The same turns and mirrors carry the whole set onto itself and the rows of a family onto each other. Which other rows belong to the same family as each row named below? List them in the order they appear above.
These 40 rows form 10 families of 4 rows each.
Lel: [ -9  -5 -17 -12  -9  14 -23   3   9 -10   1 -17   9   0  18  -9  -8   5
   7  17   9  19   7  -7   6  -9 -12  -6]
notag: [  4   3   0  -9   1 -30 -25   6 -20  -6  -4 -23  -6   4  19  26  19  26
 -18  10   8   5   6 -16 -13 -27  -7   8]
tof: [  1 -22  -5 -14  -4   0 -14   8  -9 -13   2   3  14  -3  23 -12  -2   9
  -5 -16  24   9  -1 -21 -31  -7  -9   3]
lutuf: [ -8   0  13  -6  24 -22 -40  14 -11  -7  15 -24  16   3  42  -2  13  13
 -13  24  18  -4   0  -6  -7 -34  -3  -6]
pog: [ -9 -10 -23 -17 -14   5 -23  -3   7 -14   3 -10  18   2  21  -8 -13   7
   5  24   9  11   5  -4  -1 -11 -18  -9]
nosu: [-12 -11 -20 -15  -2  15 -22   3   5 -14  -6 -10  20  -2  19 -10  -9  12
   3  14  16   7   2   5   0 -12 -23  -4]
nok: [-18 -10 -17 -16  -8  10 -26  -5   6 -14   0 -14  15   0  20 -12 -10  11
  -2  22  17  13  14   5   1 -12 -15  -5]
sabi: [ -1   3  11  -9  33 -19 -38  13  -6   1  14 -14   5   9  33  -3  11   4
 -13  13  14  -7  -2  -3  -8 -35  -5  -5]
fator: [-11  -7 -18 -22 -12  13 -28  -7   3 -16  -1 -17  15   2  21 -15  -6   5
   3  18  13  14   6  -5   5 -14 -18  -7]
kaz: [ -1 -21   6 -14  -9   0 -22   4  -8 -16   7  -1  17  -6  14 -18  -7   9
   2 -14  21   6   0 -13 -27  -7  -9  10]
Fota: [ -1 -14  -1  -7  -8  -2 -21  -5  -6 -12   6  -3  18  -4  18 -17  -8   9
   0 -16  16   9  -2 -23 -32  -5  -7   7]
melu: [-11  -5 -17 -18  -5  12 -20   3   4  -8  -5 -12  13  -1  22  -6  -4   8
   9  23   8  10  13  -9   1  -9 -24  -8]
med: [ -8 -19   0 -17 -16  -7 -24   3  -4 -10   8  -2  21  -5  21 -11  -8   6
  -3 -14  31  10  -3 -14 -28  -9  -7  13]
Zeku: [  2 -22   0 -11  -5  -3 -24  -1  -4 -16   2  -4  18  -6  14 -10 -10   4
   6 -15  23   5   0 -14 -27  -4 -11   9]
naz: [ -1 -24   1 -10 -13  -9 -23  -2  -9 -13  11   1  22   5  19 -14  -7  12
  -6 -10  30   4  -6 -17 -21  -3  -7  11]
mubi: [-13  -3 -22 -14 -11  10 -22   2   5 -14  -5 -17  12  -4  19  -9 -20  10
   4  13  14  14  -1 -12  -2 -16 -24  -6]
tade: [ -3 -21  -4  -9  -8  -4 -22  -3   0 -11   8  -1  20  -6  15 -13  -9   4
   4 -11  27   1   4 -10 -16 -10   1  19]
lev: [ -2   7   6  -8  28 -22 -38  21  -9  -8  16 -14   4   4  38  -4  13   5
 -11  18  17   3  -8 -10  -6 -38  -3   0]
limek: [ -9   2   9  -5  23 -25 -37  12 -11  -1  19 -18  10  10  42   6   9  11
 -16  21  17  -1 -11 -11  -4 -32  -5  -8]
Did: [-15 -10 -18 -17 -15   9 -26  -3  -1  -9   6 -21  13   3  17 -10  -4   5
   1  26  17   5   7  -3   5  -5 -10 -11]
rupa: [  3  -7  -3 -12  -9 -31 -30  -3 -24 -11  -4 -33  -2   3  18  19  10  29
 -19  11   4   8  -2 -14 -14 -35 -11   3]
Levet: [  1  -3   5 -13   2 -28 -27   5 -26  -5  -9 -29  -8  -1  17  19  17  23
 -18  12   5   6  -1 -13 -14 -29 -17   7]
Raseb: [  2   0   2  -9   2 -26 -29   3 -23 -10   1 -20   0   8  19  24  17  31
 -25   6   3  14  -9  -8 -14 -31 -12   2]
bipas: [ -3 -16   3 -14 -10  -1 -19   2 -12  -3  -1  -2  20  -8  16 -15  -4   8
   0 -15  27  11  -7 -16 -24  -4  -6  13]
vatev: [  3   1   0  -8  -2 -23 -24   5 -23  -3  -6 -28  -1   5  17  23  20  23
 -20  14   6   9   4 -16 -15 -33  -5  12]
Mogol: [-15 -14 -21 -19 -10   8 -31  -5   9 -14   1 -16  10   0  22 -15 -11   8
   4  15  14   8   5  -5   5 -13 -22  -5]
big: [  3   0   8 -12  25 -23 -46  12 -11  -2  14 -18   8  11  42  -1  10  14
 -14  17  15  -5  -7  -8  -2 -33   1  -5]
lago: [ -2   0   5 -10 -11 -24 -28   4 -25 -11  -6 -34  -4   4  22  24  14  23
 -17   8   8   3  -3 -11  -8 -33  -4  10]
tekom: [  5   4  -2  -7  -1 -24 -28   3 -22 -13  -7 -24  -5   7  19  16  22  24
 -26   7   0   5  -3 -17 -14 -25 -11  11]
vetu: [ -3   2  12  -9  21 -22 -44  14  -6  -6  14 -16  12   8  44  -4   1  16
 -16  20  20   2  -5  -4  -9 -44 -12  -3]
Poko: [ -9   8  11 -13  25 -25 -38   9 -10   2  19 -21  12   8  32   3  19  14
  -7  17  13  -2   3  -9  -7 -34  -2  -7]
Lile: [ -3 -19  -9 -10 -11  -6 -25  -5  -9 -12   7  -7  25  -4  11 -20  -4  12
   7 -12  21   2  -2 -24 -19  -7  -8  11]
mivog: [ -5   6   9  -4  20 -26 -34  18 -11   2  17 -18  11  10  42  -5   9  11
 -17  19  15  -1 -10  -6  -6 -36  -2  -7]
sev: [ -4 -21   3  -8  -8  -1 -15  -2  -3  -9   8  -1  18   3  13 -12  -7   7
   0 -15  29   4   5 -19 -24  -9 -13   8]
nefi: [  6   2   7  -7  -1 -28 -25  -4 -20  -6  -8 -27  -4   5  13  16  16  17
 -14   9  -5   6   3 -15  -9 -29  -8  16]
vive: [  0  -5   2 -15   0 -26 -30  13 -23 -12  -3 -27  -1   1  29  29  17  24
 -15  11   3  14   4 -10 -12 -31  -9   4]
depa: [ -1   4   4 -11  -8 -25 -22   8 -21 -13  -5 -27  -3   8  14  19  20  20
 -18   2   3   7   3 -14 -14 -40 -11   7]
dup: [ -5   8  13  -8  19 -24 -42  13  -7  -1  19 -20   1  13  33   0  22   7
 -14  13  20   0 -12 -11  -5 -27  -3  -3]
vut: [ -3   3   9  -8  19 -20 -37  16  -8 -10  24 -19  13  11  35  -1  12   5
 -12  21  13   1  -8  -4  -7 -43  -2  -4]
mibo: [-10  -7 -21 -21 -10  13 -28   4   1  -6   1 -14  15  -2  23 -15 -10  15
   4  21  14  17   5  -4   8 -10 -11  -2]

Same family as tekom: lutuf, nok, Fota
Same family as Poko: nosu, Raseb, Lile
Same family as melu: sabi, naz, rupa
Same family as notag: Zeku, limek, Mogol
Same family as nefi: tof, Did, vetu

